In the data rows, zero lies at 4.5, halfway between 4 and 5.
Some points, one per row:
[3 3 6 3 6 3 6 4 6 5 4 6 5 4 5 5]
[3 4 5 3 6 2 6 4 2 5 3 6 6 8 5 2]
[2 4 4 8 3 5 2 5 4 3 4 3 5 5 4 2]
[4 3 3 5 4 4 4 5 2 5 3 7 4 3 3 7]
[7 5 6 4 3 3 6 5 3 5 6 2 6 3 5 7]
[3 4 6 7 6 3 5 5 6 5 8 1 3 2 6 2]
[3 3 3 7 4 7 4 3 2 4 4 2 5 6 5 6]
[4 4 6 2 8 4 2 5 7 5 3 6 6 5 6 2]
[3 3 4 3 7 5 2 5 6 5 3 7 4 5 5 3]
[4 3 6 4 5 4 7 6 6 5 7 4 1 4 5 7]
[3 4 6 6 5 3 5 4 6 5 6 4 6 2 5 7]
[2 3 6 2 6 6 5 5 7 5 3 4 5 2 5 5]
[3 4 3 3 6 3 7 5 3 3 3 5 3 4 2 7]
[3 6 6 5 5 4 2 3 7 5 7 3 4 3 6 5]
[6 3 6 7 3 4 1 5 6 5 7 2 4 4 5 2]
[3 4 3 3 8 2 2 5 5 5 3 7 5 4 6 3]
[7 7 1 3 4 6 3 5 6 5 3 3 3 6 1 5]
[2 3 2 7 3 6 1 5 3 4 4 3 6 4 4 3]
[4 4 6 7 5 8 2 4 6 1 5 4 2 5 4 3]
[7 4 5 7 4 8 3 3 4 4 8 3 4 4 5 5]
[8 4 6 3 3 3 6 5 3 5 3 7 5 2 5 7]
[4 5 1 3 5 6 2 5 6 5 3 3 4 5 4 5]
[2 3 2 3 4 4 6 5 3 5 3 4 3 2 1 7]
[3 4 2 4 4 8 6 5 2 4 3 4 4 4 3 7]
[7 3 2 3 3 6 5 4 7 5 4 2 5 2 6 3]
[5 4 6 7 3 4 2 5 5 3 7 2 2 5 5 3]
[5 4 5 5 4 6 5 3 2 4 3 4 6 6 6 6]
[2 4 5 3 5 3 5 4 7 5 7 3 6 5 5 3]
[5 4 7 3 7 3 1 5 6 5 6 3 6 5 6 3]
[3 7 2 5 4 3 3 5 7 4 9 3 6 5 3 5]
[3 4 6 3 7 3 5 5 6 5 5 5 6 5 5 3]
[2 4 5 4 4 3 7 4 3 5 5 7 5 5 4 5]
[4 8 6 2 8 5 2 5 6 5 7 2 6 8 5 3]
[7 4 6 4 4 2 6 5 4 5 2 5 6 4 5 6]
[4 4 3 5 4 4 4 5 4 5 3 5 4 4 5 8]
[5 3 6 4 3 5 7 5 3 5 6 7 2 3 5 5]
Here are 10 more points, each followed by its number:
[6 5 3 5 6 6 3 3 5 5 4 4 6 2 5 8] 0
[6 4 5 4 4 4 6 5 2 5 3 5 5 3 5 7] 1
[8 8 2 2 4 6 2 5 6 3 3 3 1 6 1 7] 2
[3 3 6 6 4 3 2 5 6 4 4 7 5 4 4 3] 3
[3 6 5 5 5 5 4 3 6 5 7 3 3 3 5 4] 4
[6 3 6 4 3 6 6 5 3 5 5 6 3 2 5 7] 5
[3 4 6 7 4 3 2 5 7 5 6 7 4 5 4 3] 6
[6 8 2 3 4 3 7 4 5 4 3 6 3 7 4 3] 7
[3 3 6 6 7 2 2 4 7 5 8 4 3 5 4 3] 8
[4 5 3 7 4 8 3 5 1 4 3 6 6 4 5 6] 9
Which two of these numbered points are nearest to each point below, ignoring the 2 directions in which the first points spread most? Their numbers follow each, nearest first.
[2 3 6 7 5 4 3 3 6 2 8 3 0 7 2 3] > 8 6
[6 5 2 4 5 6 3 5 6 5 3 7 4 5 5 7] > 0 9
[2 7 6 4 4 3 7 5 7 5 8 2 2 3 3 4] > 4 8
[7 4 6 5 4 3 4 5 4 5 5 2 6 3 5 5] > 1 5
[3 3 2 3 6 3 6 5 3 5 3 6 3 3 1 6] > 8 4
[2 4 4 5 4 3 2 5 4 3 3 7 6 4 3 2] > 3 6
[5 4 7 4 3 6 6 5 4 5 6 6 4 2 5 4] > 5 1
[3 4 6 5 5 3 7 5 7 5 8 2 2 2 5 4] > 4 8
[3 6 5 2 5 3 7 5 6 5 3 7 3 5 6 6] > 4 1
[3 3 6 4 5 5 2 5 7 5 4 6 6 4 6 3] > 3 6
[4 4 6 6 5 3 2 5 6 4 2 6 4 6 4 3] > 3 6
[3 4 1 3 3 2 4 3 1 5 5 6 1 4 1 7] > 8 4
[7 8 2 3 4 5 4 5 6 4 3 4 1 6 1 7] > 2 7
[7 8 2 2 4 7 6 5 6 5 3 2 3 7 0 5] > 2 7
[2 4 2 7 4 7 1 3 1 1 5 4 4 5 6 4] > 9 3
[3 9 3 4 3 4 4 4 6 4 6 4 5 3 2 5] > 4 7
[7 8 1 3 4 5 4 4 7 5 3 5 1 6 1 5] > 2 7
[5 4 5 4 3 3 5 5 4 5 4 3 6 3 4 6] > 1 4
[6 3 5 5 4 3 5 5 3 5 4 5 6 3 5 6] > 1 5
[2 4 5 3 3 5 6 4 5 4 7 3 6 3 2 3] > 4 1
[4 5 6 6 5 4 2 5 7 5 7 7 3 7 3 3] > 6 8
[5 3 6 6 5 3 3 5 6 2 2 5 4 6 5 3] > 3 6
[3 5 3 7 4 7 2 5 2 1 2 6 5 7 6 2] > 9 3
[4 4 6 6 4 3 2 4 6 4 6 7 3 7 1 2] > 6 3
[2 5 5 2 4 5 6 3 6 5 7 3 6 7 3 3] > 4 1
[3 3 5 7 6 6 2 4 6 5 3 5 6 3 6 7] > 0 9
[4 4 5 2 9 3 5 5 6 5 3 7 5 4 6 6] > 0 1
[3 6 6 2 6 3 7 5 6 4 4 7 3 6 6 7] > 4 5
[4 4 6 5 6 5 4 4 6 5 2 7 6 3 1 3] > 3 6
[4 3 3 7 5 8 4 4 2 4 4 2 6 2 4 7] > 0 1
[5 9 3 2 6 3 7 5 4 4 4 6 6 6 4 2] > 7 4
[7 7 1 2 3 6 3 5 6 4 4 2 4 6 2 4] > 2 7
[4 5 2 5 4 3 7 5 1 5 4 7 2 2 4 7] > 4 8
[7 7 3 2 5 3 6 5 5 4 4 5 5 6 5 2] > 7 1
[2 3 2 7 3 7 3 5 1 4 3 2 6 6 5 4] > 9 1
[4 8 2 3 5 5 6 5 5 5 5 5 5 7 4 3] > 7 4
[8 7 4 3 3 4 7 5 5 5 2 7 4 8 5 3] > 7 1
[5 3 6 7 6 2 4 4 7 5 8 2 2 2 6 2] > 8 4
[7 3 5 5 4 3 5 5 3 5 4 5 6 2 5 6] > 1 5
[3 7 6 5 5 4 3 4 7 5 5 5 6 4 6 7] > 0 4
[4 3 4 2 8 3 6 5 6 4 3 7 4 2 5 8] > 0 4
[2 3 2 8 3 8 1 4 2 2 3 3 5 5 4 2] > 9 3
[4 3 3 6 5 7 5 4 2 4 3 4 6 2 4 7] > 0 9
[4 4 4 6 4 8 3 3 3 3 5 2 5 3 5 7] > 0 1
[3 4 2 4 7 7 6 0 6 5 3 4 5 4 3 3] > 4 0
[3 9 2 2 7 3 6 5 4 4 5 5 6 7 3 2] > 7 4
[7 5 5 2 3 5 6 5 2 5 6 7 2 2 5 6] > 5 1
[7 5 2 2 7 3 6 3 6 5 3 5 3 8 2 2] > 7 2
[3 3 3 3 4 4 6 5 3 5 5 4 2 4 6 7] > 4 1
[3 3 4 7 3 7 6 5 5 5 3 7 3 6 6 6] > 6 3
[2 5 3 4 3 3 2 5 3 3 3 7 6 6 4 2] > 3 9
[2 3 6 7 4 2 2 5 7 4 5 7 4 3 5 2] > 3 6
[7 8 3 3 3 6 3 5 5 4 3 7 1 6 5 7] > 2 7
[3 3 2 4 4 5 5 5 2 5 4 7 2 4 3 8] > 8 4
[2 5 7 7 6 3 1 4 6 5 8 2 3 4 5 3] > 8 4
[6 7 2 3 4 4 5 5 5 4 6 4 5 8 5 5] > 7 1
[3 5 6 3 4 2 6 5 7 5 8 2 2 3 3 3] > 4 8
[5 4 6 3 4 4 2 5 5 5 2 7 5 7 5 3] > 3 6
[5 4 6 4 8 4 2 5 6 5 6 2 6 6 6 3] > 1 0
[3 5 3 7 4 5 2 5 2 4 3 7 6 4 4 4] > 9 3
[5 3 6 6 3 5 2 5 5 2 8 3 1 7 5 4] > 8 5
[6 3 3 4 4 3 2 4 6 5 4 3 2 6 5 7] > 8 1
[2 4 4 5 6 4 4 5 6 5 4 7 6 2 5 2] > 3 6
[2 3 5 3 7 4 4 5 6 5 4 7 6 2 5 2] > 3 4
[3 4 4 3 3 6 6 3 6 3 7 3 6 5 1 3] > 4 8
[6 5 5 3 5 3 5 5 3 3 3 5 4 4 4 7] > 1 5
[3 4 5 7 3 3 2 5 7 3 7 4 1 4 5 2] > 6 8
[5 8 3 2 5 3 6 5 4 5 4 5 6 6 4 3] > 7 1
[6 4 1 2 7 2 3 2 6 5 4 4 1 8 2 7] > 2 8
